One turn sends every row of this set to another row. A few are shown first. Where does it send the rows asked after them?
Vom: 38; -193; 137; 201; 298; -28; 58; -265; 28; -96; -78; -105; -80; 395; -176; 175; 62; -305; 165; -102; -158; -59
Lek: 0; -85; -9; 72; 258; 86; -242; 242; 189; -120; -173; -153; -115; -171; -182; -130; 74; -189; -307; -185; 90; -142
timib: 182; -270; 25; 37; 402; 151; 173; -22; 114; -198; -82; -85; -83; 231; -228; 64; 349; -139; 134; 197; -232; -126
rol: -282; 365; 9; 97; -67; 18; 209; -97; 166; 66; 292; -136; 121; -111; -42; 17; -38; 54; 157; 134; -162; -4
rur: 216; -117; -65; 0; 314; 198; -103; 200; 225; -157; -287; -34; 71; -79; -184; -147; 282; -86; -238; 157; -246; -79
rofem: 175; 336; -250; 60; -274; -33; 26; -170; 41; 168; 210; -143; 160; 3; -188; 48; -25; 200; -57; 134; -143; -154
vot: 90; -75; -1; 126; 137; -154; -112; -50; 25; -38; -166; -136; -182; 227; -218; 34; 14; -292; -118; -393; 156; -176
pura: 137; 412; -154; 77; -20; 4; 251; 48; 38; 21; 172; -184; 62; 42; 12; 8; 105; 294; 330; 133; 17; -186
lifa: 245; -179; -73; 1; 284; 189; -106; 214; 264; -148; -255; -110; -2; -62; -148; -82; 329; -70; -196; 117; -277; -96
fusa: 198; -230; 44; 14; 462; 107; 201; -6; 98; -159; -95; 16; -73; 180; -294; 57; 316; -153; 55; 178; -275; -134
sime: 35; -212; 155; 132; 326; -94; 10; -239; 26; -14; -98; -90; -126; 348; -246; 198; 76; -299; 101; -84; -256; -98
pirit: 30; -38; 64; 198; 155; -164; -134; -122; 64; -27; -165; -121; -123; 212; -145; 57; -2; -268; -122; -371; 189; -153
mopor: -5; 10; 60; 98; 317; 32; -233; 237; 198; -128; -205; -71; -151; -129; -184; -109; 40; -205; -302; -223; 19; -165
fugus: 205; 329; -242; 28; -292; -103; 9; -133; -33; 225; 100; -184; 157; -44; -144; 29; -36; 147; -7; 129; -132; -157
dinug: -13; 307; -132; 44; 83; 106; 62; 116; -175; 41; 302; -193; 108; -238; -177; -52; -169; 158; 195; 178; 50; -99
maf: 2; -103; -12; 57; 239; 52; -177; 207; 218; -184; -180; -17; -53; -164; -218; -145; 55; -157; -335; -231; 53; -133
kop: -10; -8; 0; 82; 243; 32; -211; 199; 182; -100; -228; -81; -44; -140; -185; -160; 69; -188; -337; -193; 139; -138
pibig: -37; -62; -34; 39; 264; 14; -204; 259; 149; -134; -214; -119; -85; -135; -227; -161; 67; -231; -286; -229; 57; -114
Mami: 214; -225; -83; -39; 292; 123; -76; 156; 224; -192; -277; -3; 68; -65; -205; -105; 288; -44; -206; 102; -293; -97
zefa: 265; -96; -38; 3; 311; 133; -65; 215; 278; -122; -276; -14; -31; -50; -189; -87; 302; -87; -261; 48; -286; -123
Kide: 12; 319; -135; 20; 66; 87; 18; 1; -223; 12; 290; -152; 69; -238; -168; -59; -179; 122; 154; 255; 53; -80
vove: 2; 244; -207; 56; 111; 75; 62; 10; -190; -21; 351; -170; 119; -235; -253; -1; -168; 180; 152; 204; 13; -118
vezub: -281; 351; 14; 115; -85; 76; 172; -43; 126; 116; 319; -175; 124; -50; -95; 10; -104; 54; 171; 137; -186; -39
Foru: 156; 427; -187; 92; -51; -39; 296; 16; 47; -42; 148; -157; 3; 25; 9; -2; 96; 257; 310; 102; 7; -217
vuk: 14; -208; 101; 149; 240; -37; 47; -204; 46; -88; -82; -123; -137; 411; -247; 130; 62; -346; 125; -134; -235; -64
Gaf: 136; 353; -183; 4; -278; -79; 25; -198; -9; 233; 149; -128; 153; -24; -108; 25; 0; 152; -22; 169; -85; -108
tos: 37; 325; -115; 138; -83; 26; -89; 20; 60; 24; 45; -281; 153; -121; 76; 50; -138; 163; 245; 120; -451; 7
tubib: -18; -224; 146; 155; 241; -52; -27; -257; 51; -145; -103; -69; -147; 395; -192; 143; 27; -259; 130; -139; -184; -118
Virok: 215; -142; -101; -41; 281; 134; -106; 238; 219; -159; -322; -75; 13; -19; -196; -146; 309; -106; -190; 86; -286; -82
rez: 50; 319; -112; 116; -71; 61; -91; 62; 54; 88; 93; -286; 209; -121; 65; 48; -112; 207; 232; 126; -394; 24
dimat: 177; -224; -14; 3; 407; 145; 173; 27; 78; -220; -139; -43; -89; 268; -269; -12; 312; -174; 131; 178; -261; -116
Neret: 186; 346; -190; 48; -291; -34; 9; -102; -25; 255; 162; -189; 169; 12; -124; 31; -46; 169; 11; 96; -83; -126
Gifib: 235; -224; 11; 53; 421; 172; 153; -53; 71; -206; -141; -21; 4; 233; -225; 20; 293; -145; 112; 240; -273; -82
kotu: 168; 435; -160; 90; 0; -19; 235; 3; 50; -57; 150; -153; 49; -32; 99; 24; 92; 280; 319; 97; 7; -125
tup: 157; -300; 18; 0; 418; 92; 128; -77; 57; -245; -148; 6; -52; 240; -252; 34; 275; -97; 143; 186; -246; -146
Fatam: 65; -74; 43; 160; 120; -124; -152; -84; 86; -117; -160; -62; -184; 206; -175; 23; -24; -211; -148; -394; 160; -218
niso: -305; 331; -21; 119; -102; 29; 209; -61; 140; 74; 306; -165; 106; -121; -132; 5; -115; -2; 130; 116; -211; -52
Vub: 79; -87; 37; 154; 131; -128; -187; -82; 50; -12; -127; -176; -210; 195; -184; 61; 26; -253; -143; -348; 197; -208
kug: 24; 270; -170; 135; -14; -22; -149; -24; 16; 18; 105; -301; 195; -134; 36; 108; -151; 247; 242; 92; -391; -3
lepan: 95; 335; -108; 122; -47; 58; -127; -7; 2; 18; 90; -257; 158; -158; 112; 57; -160; 170; 217; 132; -372; 60
Lodab: -314; 380; -36; 135; -70; 56; 142; -63; 213; 11; 328; -150; 83; -64; -112; 8; -72; 113; 110; 126; -202; -93
Tonev: -3; -238; 142; 165; 238; -34; 14; -253; 71; -46; -44; -166; -149; 382; -205; 186; 89; -311; 111; -107; -173; -98
tido: -17; 306; -163; 45; 108; 69; 68; 92; -207; -28; 257; -193; 51; -270; -191; -70; -169; 135; 221; 234; 33; -137
sumiz: 89; 429; -202; 103; 10; -61; 158; 8; 62; -77; 142; -188; 33; 27; 18; 22; 94; 348; 315; 91; 14; -225
tiz: 99; -32; 79; 153; 236; -186; -169; -74; 16; -21; -181; -106; -231; 216; -199; 74; 3; -244; -94; -332; 139; -231

pirit goes to Gifib
vuk goes to Virok
Where do these go?
mopor goes to sime
Neret goes to pura
Foru goes to tido
Lek goes to Tonev
Gaf goes to kotu
rofem goes to sumiz
Fatam goes to tup

